128 stands for zero in the data rows.
Some points, one per row:
95:137:113:118:141:148:119:165:148:110:100:104:48:140:124:160:135:123:140:135:153:147:128:126:114:172:121:156:161:149:153:125
170:61:121:123:138:120:136:122:125:120:113:137:163:62:114:168:126:209:154:131:145:134:126:191:103:121:142:117:117:94:118:108
161:95:96:115:144:121:141:133:169:131:153:98:132:119:156:177:132:117:112:99:172:61:123:195:119:97:192:110:105:106:181:131
113:118:137:176:129:113:126:94:137:124:123:119:143:142:118:129:136:106:128:111:186:134:132:129:101:114:71:135:95:119:158:154
146:98:107:158:126:132:140:130:142:155:159:77:149:96:110:158:164:125:113:143:132:169:195:188:123:160:94:109:98:63:80:190
136:122:185:176:140:129:141:110:120:150:179:117:78:135:124:94:112:127:102:165:141:149:90:137:139:136:132:123:92:94:73:80
71:189:160:117:105:143:157:114:153:157:113:88:122:150:128:115:121:91:103:114:86:139:138:133:125:240:124:99:151:162:117:89
78:81:214:173:150:99:85:168:132:51:120:138:112:154:108:193:136:95:161:117:115:101:130:66:117:74:137:90:178:134:110:186
120:137:111:129:125:133:90:138:91:125:105:127:131:147:127:155:138:108:157:123:126:107:149:150:116:136:127:89:109:94:82:143
73:164:148:128:124:134:149:152:172:149:144:96:88:183:39:86:152:86:83:120:107:171:122:100:168:201:108:104:205:136:152:208
121:156:143:155:123:145:158:99:110:122:104:85:98:116:146:111:126:120:164:106:130:155:112:90:162:171:133:119:126:129:129:99
93:139:128:122:132:123:108:154:107:107:150:130:137:156:169:114:138:140:134:101:107:123:131:153:92:96:113:109:109:135:147:192
149:120:99:121:149:128:103:131:90:109:131:145:180:79:115:137:143:84:190:131:153:37:124:118:69:96:119:158:127:154:80:122
102:104:147:128:124:134:120:148:127:113:79:99:126:108:106:149:101:140:184:125:117:172:130:66:116:128:118:126:255:182:145:138
146:136:145:195:182:96:138:125:91:91:218:117:182:30:157:95:108:186:101:122:105:85:63:113:129:61:138:203:87:74:173:106
149:102:114:104:136:84:114:96:25:125:147:112:136:76:104:132:152:148:183:186:175:127:120:162:111:120:100:148:89:111:98:68
105:242:140:80:93:139:140:122:179:171:86:138:100:139:153:127:111:32:102:127:102:168:123:129:125:164:144:123:170:152:143:36
71:111:173:140:139:162:126:139:115:121:151:140:129:133:135:138:136:152:228:114:125:131:117:34:157:77:109:111:117:187:148:132
105:137:139:139:108:143:119:154:149:165:103:71:92:200:117:105:137:149:94:143:120:139:109:126:87:125:138:135:146:162:126:71
120:166:130:124:87:154:121:136:137:112:122:149:118:151:139:120:147:145:104:166:131:184:193:112:122:205:133:125:155:151:104:138
76:77:148:149:189:91:36:134:76:73:177:142:170:101:80:164:100:158:108:161:85:9:168:174:143:102:119:103:136:120:174:182
142:139:140:118:160:128:151:100:105:154:137:113:131:139:147:96:104:110:39:155:117:144:106:157:127:103:171:128:68:128:121:100
146:121:142:160:144:120:107:118:156:82:137:95:216:98:202:117:146:148:176:166:131:109:147:76:107:112:178:194:121:112:167:20
140:96:96:171:113:112:148:98:87:137:125:113:151:104:126:145:109:148:178:132:148:136:113:105:136:104:128:150:115:95:131:146
146:194:149:141:126:127:141:94:125:148:143:151:141:123:119:80:114:120:99:93:68:104:150:79:111:112:57:147:142:98:113:59
96:147:107:147:117:141:126:150:106:123:108:148:102:131:118:141:154:112:172:106:140:143:139:97:107:146:151:122:188:142:125:144
Then 16 other points, each followed by its number:
89:146:159:163:143:95:71:144:125:99:199:144:203:146:155:114:97:148:95:134:116:85:178:92:115:108:170:100:139:119:195:77 0
148:106:77:133:144:128:100:102:106:99:146:88:139:94:115:186:146:109:160:79:85:124:139:158:153:130:113:144:114:97:143:128 1
162:94:114:102:138:124:159:87:167:126:127:95:146:84:59:149:141:97:103:119:142:190:135:166:126:129:150:122:122:120:114:133 2
141:98:127:121:87:154:132:118:135:193:168:65:106:166:154:154:173:143:76:127:75:100:142:198:137:142:179:146:117:115:143:149 3
165:110:115:143:174:124:145:159:109:124:149:132:163:63:174:121:117:143:138:125:152:86:137:112:125:57:102:141:95:87:116:147 4
112:159:145:132:134:140:195:201:235:173:100:120:76:183:124:126:147:108:99:132:137:166:106:127:109:143:164:128:131:167:61:114 5
90:156:122:92:113:156:162:147:173:149:122:150:90:175:152:141:113:91:87:178:131:181:108:145:136:166:114:106:157:161:103:179 6
190:124:114:138:138:136:111:135:110:156:101:163:137:144:145:144:155:112:104:89:103:123:111:171:139:143:141:162:96:144:125:160 7
84:142:185:170:179:126:23:126:149:94:156:118:136:92:103:131:111:195:123:146:115:74:176:116:116:89:146:111:125:165:196:106 8
83:80:130:103:167:158:81:185:135:106:79:160:106:69:82:137:114:68:129:139:123:126:148:132:136:106:109:89:162:145:117:121 9
112:132:113:119:135:106:126:118:116:70:102:151:160:137:129:125:83:125:197:117:147:98:162:89:42:99:69:145:125:117:115:14 10
143:115:106:166:196:130:151:131:130:87:100:130:128:230:109:167:112:128:168:48:157:119:131:173:135:119:96:134:116:177:132:154 11
169:185:208:118:78:40:172:121:130:164:152:140:164:145:177:154:135:113:96:109:161:151:127:114:173:79:120:135:96:120:124:169 12
218:109:143:136:93:101:127:106:78:140:186:123:131:151:170:149:170:145:133:156:137:136:78:155:160:141:121:142:59:86:117:203 13
106:181:122:124:136:133:155:149:116:133:147:166:112:122:149:100:130:116:140:94:111:202:150:88:114:150:143:117:104:118:89:113 14
179:76:83:104:123:114:126:105:141:115:190:109:139:73:147:128:125:139:135:121:165:120:122:176:140:144:156:123:72:102:129:196 15
Which of these numbered points is nearest to each point below, looking only along the 6 directions in which the first points spread most? Its number follows each.
110:78:125:119:135:128:94:161:93:126:105:125:126:73:127:135:112:108:157:112:120:106:146:117:121:111:22:93:192:209:137:149 > 9
125:43:196:140:152:163:170:159:135:156:116:131:102:163:96:151:108:135:114:158:182:138:119:116:121:136:142:93:155:194:121:143 > 11
143:95:119:113:127:124:101:130:96:108:102:98:159:88:116:139:102:143:140:86:144:129:143:159:128:142:170:170:80:86:126:103 > 1
152:118:170:121:135:109:140:82:148:158:121:101:182:129:152:103:129:107:96:46:95:136:120:102:125:141:136:168:54:73:131:111 > 12
141:140:117:132:164:120:156:101:88:77:147:236:180:69:125:134:120:168:180:38:155:105:132:152:112:70:143:194:88:82:118:122 > 4
82:107:158:168:168:106:55:128:92:94:184:103:168:110:106:131:93:190:99:159:122:76:144:98:93:89:133:169:103:156:192:101 > 8
166:132:75:111:113:116:164:130:76:146:141:136:133:127:104:217:146:146:99:126:153:170:128:114:152:153:137:111:108:69:116:132 > 2
108:93:156:103:121:111:107:119:138:48:133:119:159:130:141:131:109:174:150:118:117:129:139:142:115:109:165:124:110:110:140:93 > 1
154:97:96:115:132:111:149:103:124:157:167:87:113:127:94:152:125:147:159:139:114:128:109:181:154:142:168:187:131:135:112:150 > 2
86:202:145:152:111:93:92:113:132:117:144:156:147:102:162:83:140:150:116:112:143:94:147:35:131:61:141:144:85:97:152:91 > 0
139:70:146:129:163:125:120:113:96:135:168:124:107:93:59:147:155:150:121:145:174:159:117:166:139:127:152:131:61:153:88:106 > 13
129:167:62:139:182:67:135:112:55:117:174:104:138:89:157:179:144:149:102:107:135:110:103:136:107:86:181:141:98:94:139:150 > 4
162:177:127:88:164:80:173:123:124:160:180:150:123:151:158:73:175:155:96:110:125:139:124:83:133:123:116:149:99:91:122:129 > 12
152:120:142:145:139:116:121:143:95:147:161:103:193:119:124:134:136:157:122:124:124:75:93:153:147:141:145:138:54:104:145:112 > 4
113:157:108:138:131:89:119:113:77:154:96:205:151:74:146:134:142:130:187:102:137:111:109:85:100:86:141:110:137:127:197:108 > 10
154:99:111:80:122:119:139:124:138:168:158:109:94:143:89:127:137:132:109:112:153:175:103:191:198:147:159:107:118:113:128:174 > 2
208:166:143:123:108:118:84:96:79:169:150:113:146:118:116:199:64:146:125:120:113:106:38:139:140:98:156:159:57:118:163:148 > 4
89:58:134:141:128:155:159:117:139:132:181:154:188:155:127:40:112:137:149:152:101:127:118:130:148:185:121:107:132:123:117:154 > 12
91:146:131:131:123:97:74:117:115:83:159:125:208:121:154:106:122:141:138:127:88:87:139:144:119:151:134:148:98:102:219:93 > 0
171:123:100:144:122:110:124:150:135:79:140:124:62:127:123:157:121:171:156:104:159:131:124:105:160:85:141:176:98:142:129:93 > 1
110:160:101:101:122:154:118:152:177:170:114:123:123:137:141:133:116:121:110:117:123:141:119:66:153:128:115:135:150:142:85:84 > 14
85:140:149:135:89:123:122:133:98:77:156:155:174:139:143:102:89:182:133:124:120:109:165:92:97:84:134:125:101:123:192:48 > 0
120:171:107:129:156:64:124:124:83:141:149:164:137:138:176:130:138:147:162:135:147:91:124:98:107:93:121:158:85:106:123:139 > 4
131:95:120:152:129:139:144:168:154:145:132:104:101:115:86:150:164:125:138:131:167:132:117:122:128:150:122:119:125:137:106:100 > 2
121:100:83:99:123:132:149:130:127:114:163:116:104:200:107:173:150:119:112:131:150:144:118:209:141:147:129:96:140:94:112:148 > 2
170:120:54:103:120:123:150:131:135:153:135:130:135:125:118:148:129:203:131:157:111:134:121:140:126:116:144:103:86:98:103:176 > 2
